Each path below is one point turned by a fixed rotation once a step. After each direction that follows a path, write how fast that rotation turns it, in degrees per step (0 if it stays still).
Each turn is a multiple of 5 degrees from 10 to 175, or 0.
Each row of a path follows its step; steps can be skipped.
Path 1:
step 0: [ -7   3  11  11  -2 -11 -12  -1  -6   8  -8  -6  -5   7   3   5   6   2
   3  -1  -1  -3 -11   7  13   6  -3  11  11  -5  13  -2   6   5   5  -6
   2  -9   7   6   3   8  -8]
step 1: [ -8  -3   4   8   8 -15  -7  -8  -5   5   3   5  -6  -6  10  12   5 -12
   2  -4   8   8  -6   7   4   2  -4  -2  -1   7  18   6  -5   5  -4  -1
   7   6  11  -2  -5   1   3]
step 3: [-10 -10  -7   1   1  -4   6  -6  20   5  -4  14   0  -3 -14   2   6   5
  -1  -8   5  -2   0  -9   7   0   4   1   2  -7  10  -8  -1  -4 -10 -12
  -4  -9  -5   0   2   4   3]
step 4: [-15  -3   8   2  -5  -3   8  -7  10   0  -1   5   4   8  -3  -4  -2   2
   8  -3  -9  14   0  -5   5   0  -4   4   2  -6  12  -7   7  11   7  -4
 -12   0  -3 -20   1   3   5]
step 5: [-14   0  12  11   5  -9  -5  -1  -2   9  -5   2   4   6   6 -12   0   5
   8   4  -5  11  -7   6  16 -14   3  -1   5   4   3   9  -1   1   3   2
 -14   0  -4   1   4  -3   0]
step 6: [ -1   1   7  10   6  -7  -6  -1   5  10   1  -2  -8   1  -4  -3   2 -10
   2  -5  -2   7 -16  -3  10   1  14  -1  -3  -4   9   0 -18  -2  11   8
  -2   1  10   9   1  -5  -3]
step 7: [ -6   3   0  -2   7 -13   4  -1   6  -3  -6 -10   4  -8   3  -4   6 -10
   3   1   4   4  -6   4   6  18  -1   5  -2  -2  19  -9 -10  -2   8  -6
   8  -3  -8  12   0  -6   0]
step 8: [ -5  -6  -2   0   1  -6   2   3   1   5   0  10   5  -4   8  14   8  -3
   7 -10   2  -4   4   7   9   7  -1   9   4  -1  17 -12   4  -3  -8   0
  -8 -11  -9   0 -12 -14  -3]
step 9: [-16  -4  -2  -1  -7 -10  -4 -12  14   3   2   2  -4   5   0  12   5   0
  -3   0   3   3  -5   7  -5 -13  -1  -1  10   2  11  -8   2   7  -4  12
  -3 -11  -8 -10   1  -5  -6]
Directions:
[ 1 -4  0  2 -3 -2  1 -2 -2  1 -4 -2 -2  1 -3 -4 -2 -4  1  1 -1 -2  2  0
  3 -2 -2  0  0  2 -1  3  2  0  3  2 -1  0  2  0  0  1 -3]
65
[ 1  4  5  2  0 -1  0  4 -2  1  0  1 -1  0  1 -1 -1  0  2 -1 -2  3 -2 -1
 -1 -4  1  1  2 -1  1  1  1 -1  3  1  5  0  1  3  0  4  2]
65
[ 1  0 -1 -1 -1 -2  5  0  6  3  0  1  2  0 -1 -1 -2  2 -1 -1  3 -1  2  1
 -3 -3  2 -1  1  1  1  1  5  0  1  1  2 -2 -1 -3 -3 -1  3]
60
Path 2:
step 0: [  2 -16   4  -7  -5  -2  -8 -17  -4  -1  -3   5  -3  -3   4   6  -6   3
  -3  -3  -7   0  -7   1  -2  10  -2  10  -1   2  15   5  11  14   4   0
   4   4  -5 -10   6  -5   6]
step 1: [-13  -7   3 -10  -5   3   5 -13  -1  -4  -2   2   0  11  -4   1 -14   6
   1   6 -11  -2   0   1   3   3  -2   9   0  10  20   1   7   2 -10   8
   0  -7   5   0   6  -3  -2]
step 2: [ -4   5   8  -4  -2   0  -2 -10  11   2   2  -2  11   3   2  -4  -7   1
 -10   0  -5   2   9  -7   7  -3   1   6   5   9  16   2  -4  -2 -13   6
  10   0   7  -4   8  12 -15]
step 3: [  6  -4   7  -7  10   5  -9   2  10  -4  -4  -4   7   0  10  -7   1   2
   4   0  -5  -1  17 -10   3   1  11   1   6   8  -1  13  -6   4  -3   6
   0 -13   2  -3  10  10  -8]
step 5: [ -6 -10  -9   2  -1  -1   5   3  17  -3   8   7 -14   2   4  -8   5  10
  -2  -1  -6  16  -6   0   9   3   5   4  -1   8  -4  -7  -6   7   5  -4
   2 -16  -3   2  -2   5   2]
step 6: [ -9   0   9   5   0 -11   5   3  15  -5  16   8 -16   9   6   1   0   4
  -2   7  -9   9   4   7   8  -8   2  -6   1   2  -6   1  -2   5  11  -2
   5   6  -3  -6   6  -1   0]
step 7: [ -9   0  12   7  -6  -8  -5  -2   8  -4  12  -3   0  10   4  -4   9  -1
   2   5  -7  -3   6 -12   2   3   0  -7  -1   5  -1  -6   5  -4  14  -8
  -9   7   4 -10  13  -5  11]
step 8: [  1   2   0  -1  -5  -5 -14  -6  -3  -4  -1   4   5  15   1  -1   4   1
   3  11  -2  -9  -1  -8   4   2  -2   6 -14   1  -3  -7  -8   2   3 -11
   1   0   8 -21   6  -7   8]
step 9: [ 11   3   7  -8  -5  -1  -3  -3  -2  -3  -7   9  -8   9   2  -8   2  -2
  -5  -2  -6  -6   7  -1   3   9  -9   5 -15   1  10   0   3  -3  -1 -11
  13 -10   5 -12 -10  -6   8]
Directions:
[-1  0 -2  1 -3 -3 -1 -2  2 -3  3  4  2  0 -1  2  0  2  2  0 -2  1 -3  0
 -1 -2  0  0  3 -1  0  0  5  1 -2 -1  1  2 -4  3  4 -4  0]
60
[-3  3  5 -2  0  0 -3 -2 -1  1 -3 -2  0  0  0 -3 -1  2 -2  1  0  2  2  0
  1 -4 -2  2  0  0 -2 -2  1  3 -4 -2 -5  2 -1  1 -1 -1  2]
60
